Rotation paths and how fast each direction turns (degrees per step):
Each turn is a multiple of 5 degrees from 10 to 175, or 0.
Each row of a path follows its step; steps can be skipped.
Rotation 1:
step 1: 28 97 -61 27 -210 -165 -87 -17 -92 -97 -111 12 -2 160 294 27 -68 -48
 -231 72 16 131 -190 -341 -19 -60 89 42 106 122 -104 77
step 2: -25 -173 136 43 36 139 -89 64 56 -145 -199 -57 -21 -134 153 -84 39 246
 -59 5 64 24 -292 -98 114 15 243 55 -51 -44 48 -299
step 4: 166 -207 -60 32 236 26 25 23 -68 -102 -64 99 -125 158 71 33 112 59 -100
 -151 -54 132 -73 -38 81 175 160 150 50 217 332 -57
step 5: -95 46 70 114 136 -158 -127 65 -25 21 145 291 -143 -29 -9 12 269 -64
 -124 -114 -158 -168 -117 -29 -198 -115 151 54 38 -171 68 -138
step 8: 56 109 57 65 -92 192 -158 -97 5 -155 -78 109 -12 49 191 -133 7 -114 -216
 211 -249 -6 -251 27 130 -19 111 124 -28 -54 -153 152
step 10: -57 -234 -27 14 6 159 48 170 -61 -246 -63 241 79 -7 235 37 -196 77 62 59
 -230 3 -67 -76 -141 17 221 9 -122 96 -29 93
step 11: 59 -102 -162 122 39 134 -81 -167 206 69 -108 346 -37 46 50 1 62 -100
 -137 -173 131 34 -4 -227 -28 88 119 154 -170 48 111 -119
step 12: -135 -107 -18 214 324 -97 -13 90 -100 -82 164 171 199 28 100 35 77 -3
 -77 156 -67 70 -116 -81 -237 206 46 -5 64 -28 60 -169
step 13: 1 -22 62 184 233 -47 -178 108 190 -97 34 159 -174 55 171 27 -80 -132 -38
 -210 90 -264 -83 -40 94 97 -71 -189 -119 -12 145 77
step 14: -241 -119 165 83 70 -80 -148 -32 154 -115 77 2 14 167 58 135 187 -145
 -207 113 18 -45 46 -61 18 170 59 189 264 96 -108 141
step 15: 58 70 69 202 170 -52 -295 -87 96 -86 -76 -141 170 150 175 -189 36 104
 -161 -58 -234 -146 -103 -35 134 -165 16 -91 -11 30 -2 7
Directions:
-11 -39 -37 -12 8 80 -45 9 -52 19 70 -50 -47 -27 14 27 -18 -37 -1 -27
 -95 12 18 -14 30 -77 -94 92 6 -34 2 -16 : 35
34 -51 46 12 26 1 9 -82 31 -46 25 -47 -63 -4 -7 24 -23 50 57 70 -70 64 4
 2 26 103 39 4 -18 -78 13 18 : 175
-32 40 17 -105 47 30 -12 -93 4 -29 -15 -5 5 25 7 37 72 27 -38 -30 -44
 -66 -17 19 -11 12 -70 -79 68 -17 -6 55 : 45
51 -3 63 18 -115 58 -32 -17 -82 -21 -70 -10 59 13 80 -2 25 42 28 -37 29
 30 23 -13 -37 12 -33 13 -24 -57 -54 22 : 45
49 -34 26 -93 -15 -57 -26 43 -17 -97 21 34 -57 116 21 -4 -47 10 27 14 7
 6 -10 14 -10 -39 -53 -30 -44 31 18 -64 : 125
-32 6 27 43 64 -28 -47 1 -37 30 -32 -3 19 -83 4 37 -49 37 117 31 16 -33
 -79 51 -27 1 -91 -30 -33 35 -6 -17 : 110
52 -3 -5 30 26 94 -14 13 12 36 -109 -30 -54 31 -28 -69 -6 -20 -2 -48 -6
 -14 -2 -16 97 55 -37 -63 -23 34 41 -49 : 160
-12 57 21 19 45 -16 20 -90 -18 -23 -53 12 -4 46 -47 62 -62 -77 -16 -32
 33 80 23 6 -1 18 -27 62 36 35 -88 -50 : 135
Rotation 2:
step 1: -49 -45 -11 1 -118 -45 -40 -132 116 -167 -2 -185 -20 -120 -46 -26 80 62
 94 -140 92 -21 174 -136 -189 -81 8 102 -188 -5 -229 6
step 2: -109 135 -115 14 155 60 -104 -47 128 108 -139 141 73 -125 -68 116 197
 -92 83 42 5 13 -246 -54 -130 115 -71 9 129 -3 45 69
step 4: -89 -112 77 56 -48 -116 148 -4 114 101 -110 -68 -135 -65 -137 17 -46 -92
 51 264 32 -191 136 -65 11 115 -71 25 0 -147 -134 147
step 5: -8 -94 -7 128 -4 64 -30 61 74 -2 -6 85 124 -43 -74 14 116 -119 -284 -140
 -34 -186 -150 62 10 -21 115 -235 -75 21 191 42
step 6: 180 -37 96 62 7 -20 206 137 -95 161 73 -190 -28 79 135 -48 28 -69 193
 -153 -31 53 105 43 -54 162 46 -4 70 -133 78 -98
step 7: -303 -51 6 131 7 6 12 -6 84 -60 38 -90 65 96 157 -41 53 111 -205 -21 -39
 -33 110 -87 43 -50 -279 -25 30 -117 -114 75
step 8: 7 -72 29 196 120 -122 -64 -19 154 -105 -50 95 21 -46 -6 226 23 118 135
 -213 122 -1 -68 55 102 45 75 64 42 119 174 -155
step 9: -16 41 -131 -108 98 -72 -31 81 -210 43 225 95 -72 -70 191 166 27 -39 -72
 137 -65 155 128 -93 -10 76 55 -21 85 -146 -41 -121
step 11: 39 -64 31 -48 145 -191 -11 278 -81 -185 -134 24 -141 10 -43 15 -110 -89
 -69 11 -51 1 -100 -52 176 -68 161 11 -141 55 135 65
step 12: 115 112 -104 -89 -43 102 -96 -19 -104 71 1 -179 51 25 13 -106 14 -27 -80
 -10 -40 104 228 182 166 123 82 -219 131 117 -69 -39
step 14: -56 292 59 55 86 143 -98 7 -64 -264 -107 -48 -104 -138 72 130 -20 51 173
 -102 1 69 -9 0 79 -60 -33 -20 -95 114 -54 118
Directions:
42 61 -9 -106 -8 60 -73 -32 26 -34 41 -29 -9 48 2 -52 -3 8 73 79 25 -3
 -45 5 12 -59 26 19 -43 67 -5 46 : 20
2 48 44 -82 -34 -48 67 10 16 -39 -31 18 85 11 -28 51 84 40 -5 -14 -31
 -87 40 -21 37 -56 8 47 53 -14 -19 35 : 120
45 7 53 -32 16 1 -71 -16 -17 119 23 -10 54 -6 17 48 9 -44 -28 -11 -89 16
 42 36 24 25 -47 84 -78 15 17 -15 : 115
19 19 -15 -15 53 82 29 80 -30 -34 31 40 23 32 -69 74 -50 9 -2 -68 15 -36
 -44 -54 2 83 -27 10 -23 73 39 30 : 125
20 -35 -58 19 -12 -34 -14 -57 -61 39 47 11 52 -3 -20 24 115 12 7 12 33
 28 40 -43 -55 40 90 -49 -17 49 44 63 : 100
47 100 -53 13 25 15 -7 26 -1 -2 -49 -25 -53 -38 73 33 41 -10 -54 78 13
 -7 41 -33 14 57 -80 -30 12 -23 -25 87 : 145
Rotation 3:
step 0: 190 79 -11 -148 91 -105 -19 105 157 -272 -30 96 43 95 51 -129 153 -68
 -176 56 87 -107 107 -120 -74 -127 91 209 45 -29 41 58
step 1: 84 102 -44 -186 -44 -64 157 87 99 -194 -137 83 216 60 31 28 21 -13 -46
 -175 9 -130 -133 -12 -4 -50 26 56 200 -219 142 155
step 2: -65 240 -18 -96 -174 -107 143 55 -156 10 -62 60 49 28 -30 -82 -100 -99
 -89 -219 136 -96 -274 41 77 90 139 101 -26 -50 133 12
step 4: 251 29 22 -49 111 -107 22 -27 -50 -100 74 53 145 -25 -138 198 -27 25 -36
 -150 137 -73 68 -229 -10 -173 37 148 65 241 87 4
step 5: 68 39 -63 -79 289 -52 -57 -80 -46 -181 155 75 111 4 89 49 -7 12 -7 -111
 279 -121 -107 -67 77 -69 -21 246 79 -125 92 33
step 6: -123 151 52 -131 41 7 134 -106 46 -90 189 74 -25 63 89 -58 -52 -135 -203
 3 176 -200 -211 10 -46 -35 -103 26 247 -81 69 67
step 8: 191 86 -162 -244 -25 -137 35 204 17 -27 -12 122 15 11 30 -66 107 -34
 -217 -81 48 40 28 -98 148 -264 173 43 -52 52 28 14
step 10: 70 105 45 99 -48 -51 98 3 -102 -246 -48 116 136 71 -33 -37 44 2 -58 -163
 224 -97 -222 -16 -209 133 118 139 64 -64 153 35
step 12: 42 224 85 -233 103 -164 35 -33 -40 113 122 -54 53 34 -99 132 -137 -123
 -166 -90 144 -99 68 -130 121 -56 36 174 -61 182 19 -3
step 13: 80 51 58 -113 166 -117 -98 21 38 -156 48 207 -67 5 107 133 122 -89 -144
 -35 105 -214 31 -74 101 -117 49 282 116 124 -18 -50
step 14: 70 4 -105 -43 44 -43 115 -34 57 -221 65 179 37 -109 61 -58 49 -137 9
 -128 50 -190 -122 -76 41 -166 -74 56 329 -52 156 85
Directions:
62 -13 81 -6 -35 -6 32 -10 -86 -28 -29 -41 -16 -43 18 61 -60 -46 16 -40
 8 -8 5 -67 -17 23 26 4 -4 -75 -120 -22 : 135
43 -13 -14 16 -26 -1 21 -37 0 32 7 45 -21 67 76 58 121 64 -93 27 18 2
 -10 -20 41 3 -20 -67 25 -59 -43 -9 : 140
-15 8 46 29 116 9 -11 -33 -34 -4 112 -7 53 81 -29 20 -36 39 -12 8 67 62
 46 -18 -60 52 -9 -9 4 19 -30 12 : 55
-18 18 24 42 31 -34 -3 -100 -4 67 -66 -22 39 -89 -13 98 20 25 -1 -2 57
 -38 -14 -4 34 52 -18 40 -4 61 50 -46 : 45
10 -4 33 9 -6 9 -35 64 27 110 41 59 17 -12 -46 5 5 -32 -39 -28 -10 -14
 54 -9 54 -48 84 -15 -29 80 -78 -62 : 80
Rotation 4:
step 0: 44 -36 -273 -24 -70 87 -119 160 -29 -14 85 -331 -164 -38 67 61 41 -21
 -159 188 -27 33 97 -246 70 -183 69 -48 -54 -40 -10 -102
step 1: 94 -112 70 87 -110 10 -98 -56 206 39 182 -61 76 -214 -87 -134 -93 -197
 -132 -57 98 130 -9 24 183 -180 -159 -49 168 197 -2 13
step 2: -87 0 257 219 83 -106 123 23 101 -109 260 65 78 253 -93 173 -113 -92 -63
 68 72 -137 1 -179 135 26 17 1 54 -46 -69 -58
step 4: -6 -10 4 -26 77 -88 -123 -77 128 -57 -238 115 348 -163 -100 -103 -67 -68
 106 -186 72 -39 28 7 34 132 -91 -117 94 200 28 -175
step 6: -9 162 -173 -135 -117 67 -73 75 -60 85 -89 -33 -190 -72 53 -125 215 -106
 52 -153 59 100 267 -207 -145 17 54 87 -171 -100 24 -121
step 8: -33 -70 -31 151 -198 -53 171 -75 41 5 269 -157 -216 -34 -40 184 34 -109
 -35 14 206 -78 -265 -149 61 5 -6 35 -108 8 -11 98
step 9: -14 21 -64 137 74 -94 -40 147 -30 213 180 20 -95 -63 17 -56 132 -245
 -154 126 7 47 312 -90 233 -55 111 -85 -33 -31 -103 10
step 10: 99 -196 -123 129 162 -171 -60 -75 248 -132 58 -55 298 -18 27 -88 -67 37
 17 69 -40 -47 -7 -58 229 -221 23 -12 134 46 58 -68
step 11: 17 -35 70 58 -82 203 -99 -84 -12 -21 130 61 159 101 56 161 -155 -127 130
 32 297 -206 -79 -208 30 136 49 -154 159 31 41 21
step 14: 4 38 -70 -182 -181 60 -154 58 22 41 29 -65 -146 -133 -66 217 -44 -79 -82
 -151 158 -180 -180 -58 -143 247 -90 -37 -121 80 32 -164
step 15: -76 94 -97 69 58 -66 270 71 78 -26 -72 14 -255 -171 -160 -63 186 -174
 -198 -114 100 95 149 -55 -27 -13 -108 122 -37 1 -180 -79
Directions:
17 35 -53 -70 3 48 -18 32 -15 -17 -29 27 -19 -20 -54 94 64 -5 117 -40
 -19 29 -22 24 4 4 -60 77 -41 6 -47 -37 : 45
-31 -10 -53 19 -20 -40 -38 -65 44 57 10 -56 5 63 44 28 2 38 19 20 5 29
 33 31 -10 63 -108 33 58 98 44 -4 : 115
-12 -49 -17 13 -15 -47 52 -45 -74 46 5 -11 43 -51 37 13 156 3 24 -12 -1
 3 -16 -6 28 5 37 4 -41 -17 87 53 : 35
19 -10 -2 54 65 -16 -46 7 -39 -29 2 19 -27 -60 37 -91 48 -39 11 23 -9
 106 -38 8 -13 39 -75 -32 61 -58 -21 -62 : 125
-25 -70 104 3 -18 5 6 -58 52 8 -22 11 -66 -60 -35 43 26 4 29 59 15 31 34
 -22 -17 70 76 55 58 7 -63 12 : 110
44 40 -51 -51 -7 87 62 35 4 103 3 2 3 41 31 -2 41 -25 -54 78 33 50 -20
 -24 -24 49 61 -23 -2 29 -16 -68 : 125
2 49 102 64 9 37 2 -73 25 46 26 -50 20 16 47 46 -34 -9 27 -49 -37 87 -14
 8 -14 -15 0 -24 -115 -21 -8 -33 : 70
-28 -26 -46 -23 -110 7 -102 -24 -38 56 27 -8 -49 20 23 -1 -26 -8 74 5 69
 8 -31 -12 -48 -48 27 -64 11 -68 -26 29 : 135
Rotation 5:
step 0: -35 -84 -28 50 46 32 -224 -326 84 124 -42 87 -64 70 23 -103 191 -38 231
 -201 -55 62 -105 -229 80 -95 40 99 -45 85 166 168
step 1: 68 -148 80 4 48 -126 -94 -56 27 -246 -211 130 -156 -203 -239 3 94 -52 -2
 -32 -30 172 59 -4 197 -121 55 -55 6 -80 77 -289
step 3: -69 156 -189 229 -125 42 50 -55 -39 115 -3 11 178 190 75 255 -14 181 32
 -101 -191 -53 17 -57 72 -92 64 187 155 103 -220 -52
step 4: 169 90 71 -164 -13 124 126 87 177 -123 42 127 -22 -237 36 224 57 -120
 -91 52 -150 81 -15 -71 -126 -102 -10 38 236 268 -129 26
step 6: -161 90 -163 26 215 -11 -74 51 -99 39 267 -81 -175 109 -22 -71 187 129
 -49 62 81 -196 -271 -83 117 -105 34 16 -66 -172 -116 93
step 8: -98 -171 -4 5 -329 -51 258 97 37 30 -199 -30 40 -228 71 -73 -59 -11 -51
 3 237 -49 77 71 85 67 59 -48 -296 61 31 -37
step 9: -178 100 -120 -157 11 50 -164 -36 15 278 -160 -237 170 48 166 76 182
 -102 -31 184 -61 -9 80 -24 48 212 103 71 -155 -59 2 -54
step 10: 180 -155 46 18 45 -15 -212 55 -159 51 30 189 -58 182 72 188 48 -118 -192
 110 -141 51 226 -29 -133 127 -197 53 42 -77 -149 -146
step 11: 307 -89 226 -130 37 -148 -58 219 30 51 131 65 172 -5 -70 11 -212 11 13
 -206 114 -150 22 102 -44 132 -45 -142 -6 82 -44 152
step 12: -230 102 138 134 104 -56 -120 -162 290 81 71 -156 79 43 99 -207 -30 156
 -15 -268 -26 2 -61 15 53 180 -77 -77 122 -16 9 126
step 13: 13 -93 7 92 237 56 48 -311 -1 -159 -107 155 -60 -43 -51 -118 82 6 -241
 184 -129 50 -190 135 136 27 -155 60 121 10 135 26
Directions:
27 -45 16 16 -63 51 94 -43 63 26 -31 7 23 -16 83 -58 45 33 68 -21 -34 -3
 -49 9 5 50 9 -52 43 60 -63 6 : 85
67 -17 14 -59 -11 -2 24 81 101 -76 40 41 1 -4 -27 -46 -48 3 10 -15 -2 18
 64 -42 43 -5 10 -10 -66 66 29 -73 : 110
8 -62 -47 -5 64 3 5 49 -27 -2 11 61 -16 -104 6 27 -29 -15 -46 25 34 -53
 -77 26 97 50 65 29 27 18 -47 -2 : 155
-26 82 -38 27 -28 -1 6 36 -29 -46 -4 56 -19 -35 -47 20 26 31 116 -11 -31
 34 -26 12 19 -88 47 26 98 37 40 -19 : 25
-53 9 3 36 4 -63 -3 -74 9 -59 -32 0 83 -34 -21 -87 -29 36 -35 -6 18 -74
 -57 26 10 -74 -32 -28 -20 -14 -11 -94 : 65
-38 45 -16 4 70 -23 34 -9 51 14 -47 62 -50 56 -50 -13 -35 57 -66 35 -2
 -27 32 9 -70 3 71 -72 26 67 -28 57 : 45
Rotation 6:
step 0: -7 246 -153 -78 33 40 -9 12 67 6 195 -96 66 -93 196 157 238 -65 -72 -109
 -257 43 62 -31 -161 141 76 73 8 -15 57 -7
step 1: 39 55 81 11 40 193 -86 109 -8 -241 263 -105 132 -42 109 -138 13 -91 79
 -17 -49 42 128 -112 -62 103 96 90 116 -162 -84 -214
step 2: 45 -54 -5 -35 -150 86 -193 51 48 -78 30 -221 149 87 30 -110 35 32 117
 -132 -226 322 106 -25 11 46 -190 -38 -55 -111 0 34
step 4: 69 36 -203 15 209 -159 -9 96 -26 86 46 -89 239 -49 -59 -51 151 -59 -179
 -176 -168 20 195 -8 16 193 -18 28 -90 120 26 82
step 5: 143 130 -95 64 58 -6 41 103 -55 -111 268 -180 38 -99 -33 163 -35 72 51
 -89 -72 -179 251 -217 0 96 98 53 -91 -22 23 -118
step 6: 16 23 1 -109 43 146 -153 49 130 -240 143 17 240 94 139 80 -43 -77 84
 -106 -130 -32 103 -185 66 48 -240 46 -149 54 -63 -13
step 8: -74 37 -29 -134 34 103 -189 114 64 7 9 81 28 -185 19 -239 63 -139 -151
 -220 -157 113 164 4 96 206 90 -60 61 99 -39 -92
step 9: -8 202 -63 39 37 -76 -57 153 -125 9 172 -217 -57 -77 -232 -121 49 -46
 135 -138 -231 107 23 -38 80 171 66 136 -53 -30 94 -66
step 12: 132 -47 -92 -43 -90 186 28 18 98 62 121 -110 42 -133 193 40 106 35 -119
 -124 -130 138 325 -107 -81 70 -34 -46 150 110 -104 -101
step 13: 26 -98 -31 42 -22 100 -81 142 -119 -8 259 -29 143 45 -1 -141 38 -135 6
 -43 -64 213 78 -140 -15 201 19 46 -128 143 128 -256
step 15: -144 -52 -49 -8 185 -7 -236 131 74 -217 117 -141 218 -104 -10 -118 5 -48
 30 -65 -24 -142 243 75 7 40 103 -4 -89 -148 81 53
Directions:
52 31 -26 -44 34 -55 -38 7 -24 -48 -35 -88 -32 17 7 -114 -16 -29 16 -22
 -9 27 -42 51 53 -61 56 -76 20 -45 -7 22 : 55
90 -23 54 -5 -28 -30 11 17 -73 22 21 9 -48 -13 -64 -27 3 -21 35 -66 -6
 -1 46 -57 -46 20 20 24 0 -27 -123 -75 : 95
45 -88 -48 2 -31 -67 61 26 -40 -29 2 7 104 52 53 -10 -6 91 -18 0 40 15
 60 41 -10 10 21 -21 -55 -35 25 -37 : 35
15 -66 -12 55 -27 39 -15 35 50 30 -37 15 -83 26 22 -86 23 16 -17 -30 -55
 -53 55 60 -39 -73 -78 -17 -7 55 21 -29 : 80
-44 -14 -21 -36 -18 -42 99 8 -6 -73 25 51 -67 -77 57 -34 -16 13 31 -29
 -47 63 -37 46 -4 15 -30 93 50 -19 5 4 : 35
-11 -19 39 -6 -14 90 120 2 35 -83 -19 -55 42 25 37 32 53 -38 19 12 -52
 -48 -29 -28 -3 -41 -3 -57 0 -38 -70 -16 : 70
-50 85 -60 58 45 -7 65 51 -44 10 -8 2 -57 36 15 -29 28 10 -93 -12 -10 19
 -53 -40 -26 55 36 -37 -61 42 -9 -64 : 80
